One vector is turned by the same rotation once a tick. Each row is the vector after some number of ticks, and that number follows the row.
The counts run from 0 to 309.
[107,106,121,109,126,131,136,118,123,150,168,143,166,174,123,112,132,165,126,130,110,151,132,113,134,144,162,125,125,152,159,114,136,166,136,173,122,142,159,96,68,170,118,144,118,170,117] | 306
[108,138,119,128,120,112,118,106,130,144,156,158,130,179,132,115,118,174,107,99,106,146,158,114,133,151,177,98,128,157,174,113,131,167,153,162,112,121,131,112,74,167,107,97,106,152,131] | 106
[103,110,140,114,125,135,138,94,113,155,160,149,165,160,94,113,154,156,105,87,109,147,127,106,96,144,161,94,107,145,146,151,138,146,145,111,156,114,152,114,86,172,112,111,134,156,145] | 192
[135,138,137,125,150,128,149,107,129,170,168,145,165,160,117,94,136,134,155,99,110,146,141,114,62,115,155,137,100,148,150,89,125,150,119,133,146,110,156,112,119,165,115,114,102,165,124] | 16
[116,127,132,124,130,122,152,121,105,174,152,161,163,178,108,111,150,141,105,105,97,157,110,110,68,132,179,115,125,103,143,129,129,117,138,129,126,101,155,149,107,118,112,137,115,172,154] | 178
[83,109,154,110,141,120,132,101,143,157,152,161,155,146,124,106,136,166,119,85,88,144,146,88,118,127,167,118,116,144,127,118,138,173,155,155,113,131,147,129,92,151,127,115,97,146,176] | 54
[130,129,136,125,138,116,150,104,122,180,152,150,179,169,94,129,139,134,140,94,101,145,141,106,83,114,182,135,132,149,161,101,143,139,122,129,133,95,158,122,109,145,124,118,113,182,98] | 238
[102,121,111,134,138,106,123,98,126,147,125,155,174,162,139,115,158,142,113,134,94,141,192,105,121,162,170,124,148,160,121,102,121,153,140,162,98,81,140,142,97,151,144,121,83,156,134] | 120
[135,127,143,124,129,114,141,91,124,163,142,160,175,170,110,136,149,156,120,84,111,147,174,119,91,139,164,134,123,151,160,111,142,144,148,132,119,61,145,140,98,159,122,88,102,171,115] | 239
[97,107,111,145,133,134,138,113,82,172,172,129,145,174,125,88,132,146,114,132,100,138,132,112,91,135,176,109,113,136,123,100,122,167,129,113,142,148,164,98,100,171,114,134,132,148,141] | 80
[108,142,138,144,127,117,177,111,134,152,152,177,147,163,129,101,154,149,86,65,109,155,153,120,100,144,165,130,109,128,149,135,127,120,136,146,116,98,133,122,99,139,136,112,112,164,162] | 40
[97,96,146,123,119,142,144,96,119,137,157,171,174,136,90,108,147,160,117,89,92,160,150,88,111,121,172,121,119,139,109,122,140,157,135,158,139,144,156,123,101,159,133,124,109,141,151] | 53
[115,129,143,131,135,119,146,95,108,175,165,131,152,153,105,99,147,149,113,93,117,140,108,114,69,135,173,82,120,144,153,120,123,153,117,103,152,142,156,125,119,157,105,112,130,164,148] | 76
[116,118,118,125,128,135,162,120,105,167,156,151,166,138,99,86,151,132,102,112,110,173,135,92,106,139,163,125,97,140,114,80,95,155,136,150,168,140,147,99,136,148,138,135,113,147,148] | 48
[107,112,149,117,139,119,145,91,153,142,143,165,164,142,141,97,167,156,105,86,128,144,168,109,125,171,143,108,129,161,135,109,118,174,131,134,118,122,133,100,101,178,129,109,103,174,155] | 189
[133,144,112,148,147,107,144,107,113,157,134,155,151,171,165,80,138,148,123,118,102,140,179,132,85,161,149,124,114,142,118,99,103,142,129,133,125,82,130,134,125,164,117,108,92,139,150] | 13
[117,142,92,137,133,100,129,121,139,152,124,144,160,164,142,84,157,142,107,111,115,133,159,118,81,166,176,78,138,142,132,114,89,121,117,135,104,94,117,146,121,145,121,128,102,176,154] | 9
[96,106,94,97,100,123,123,122,113,125,147,163,172,154,112,100,152,135,116,108,90,151,151,96,122,141,183,122,134,141,117,128,130,138,121,174,119,114,151,106,82,155,140,153,111,179,120] | 172
[116,153,91,154,136,115,143,104,95,172,144,134,130,190,155,94,125,141,105,118,103,152,144,125,92,163,162,79,129,149,154,107,116,144,128,149,130,115,126,106,101,153,114,113,108,145,135] | 213
[117,104,133,124,132,137,131,103,123,165,165,128,185,149,82,102,143,161,149,114,123,129,133,90,81,120,169,123,109,160,143,92,114,157,150,141,143,137,160,127,113,175,129,125,113,167,141] | 136
[105,121,93,138,114,122,116,105,111,124,127,154,173,162,113,115,152,145,109,118,110,134,169,106,101,151,186,91,150,154,125,131,109,126,125,179,105,109,135,151,104,150,136,147,105,177,138] | 5
[115,100,85,132,122,106,138,145,95,157,123,153,160,176,142,97,140,115,104,138,98,157,166,136,88,143,190,104,145,125,111,92,121,138,104,149,121,114,143,116,117,138,131,146,118,171,127] | 232
[107,81,120,134,146,129,129,115,149,138,139,163,156,165,139,107,137,159,127,120,115,143,180,122,119,136,167,133,125,155,126,101,141,171,144,168,101,129,136,113,89,158,141,133,99,163,162] | 254
[109,105,87,122,114,126,104,114,113,154,144,136,153,164,121,101,133,150,118,134,113,132,170,92,121,148,176,124,121,157,119,84,104,164,159,170,115,101,140,126,100,174,139,140,80,150,134] | 0
[118,138,149,119,118,128,135,102,137,148,184,147,163,142,104,105,144,169,124,76,125,124,145,103,100,133,181,124,92,165,151,124,107,148,148,119,135,110,164,128,99,175,115,107,121,155,148] | 21
[113,82,119,122,137,121,142,117,152,138,117,174,150,164,121,109,146,147,121,77,112,133,174,120,89,134,169,112,123,147,143,146,143,137,143,154,103,117,118,139,76,156,137,130,102,181,169] | 258
[131,128,108,140,141,104,138,121,142,152,134,156,135,179,141,93,161,150,98,111,139,144,156,134,76,179,152,105,116,147,145,93,95,138,131,130,137,103,119,121,127,162,110,119,95,162,148] | 129
[92,117,120,148,128,128,115,97,111,136,172,129,175,162,90,102,137,166,131,124,108,119,142,104,98,124,199,95,123,158,142,125,119,141,139,146,116,138,158,137,84,157,140,146,125,151,151] | 140
[116,121,101,119,122,120,139,141,112,146,156,138,162,144,108,82,155,137,106,105,117,161,127,109,95,146,181,80,107,146,120,89,84,145,117,151,158,146,145,102,119,143,117,126,115,154,149] | 163
[104,103,119,131,130,137,119,112,130,111,153,153,166,162,125,110,136,172,139,129,119,137,156,116,106,143,181,98,133,162,148,115,127,149,127,173,99,145,151,127,84,171,126,149,115,168,152] | 139
[115,107,125,134,141,141,131,109,121,152,174,133,163,164,109,93,140,158,132,141,131,142,143,105,101,133,170,131,119,162,139,69,104,161,131,156,128,151,159,105,110,180,131,153,97,167,126] | 135
[105,133,144,151,132,122,142,101,121,161,152,162,151,168,115,103,143,149,112,96,94,130,148,99,69,111,201,118,123,127,135,129,127,114,123,127,109,117,143,169,120,134,135,128,106,161,163] | 7
[101,122,141,137,147,134,165,101,104,149,163,154,180,168,119,111,146,151,135,137,96,166,138,97,112,150,148,120,144,147,145,95,135,155,109,163,138,132,163,88,107,158,132,138,119,165,114] | 186
[110,128,144,150,143,125,172,93,118,169,119,175,156,152,142,109,133,158,106,84,112,140,168,107,109,133,166,119,147,138,142,149,135,138,128,163,86,122,132,146,101,152,140,124,100,164,170] | 207
[105,139,119,110,133,122,114,115,157,138,146,147,139,158,135,83,140,161,123,86,114,135,135,115,87,146,166,64,115,154,153,113,97,154,140,152,121,126,122,130,97,160,96,102,99,153,163] | 277
[123,143,111,140,99,133,155,114,104,132,161,162,171,151,84,108,150,153,94,89,112,168,132,115,88,140,186,95,115,142,145,122,105,125,121,158,151,128,144,113,116,150,128,111,129,151,146] | 159
[92,106,103,147,101,112,137,126,93,156,155,154,146,162,105,98,141,140,91,113,113,134,148,112,98,125,212,90,137,129,118,110,115,139,119,130,112,146,159,134,115,138,122,150,122,164,146] | 228
[100,109,109,131,100,117,136,115,122,149,170,166,133,146,76,111,150,144,72,80,117,146,145,104,111,124,201,99,123,148,139,114,126,145,128,125,143,146,145,113,110,165,125,118,120,161,140] | 108
[102,102,106,143,128,129,142,120,96,147,153,149,136,183,153,93,133,153,108,133,108,151,142,144,93,155,162,83,136,133,135,107,119,166,114,143,135,154,156,95,95,178,100,149,120,153,150] | 79
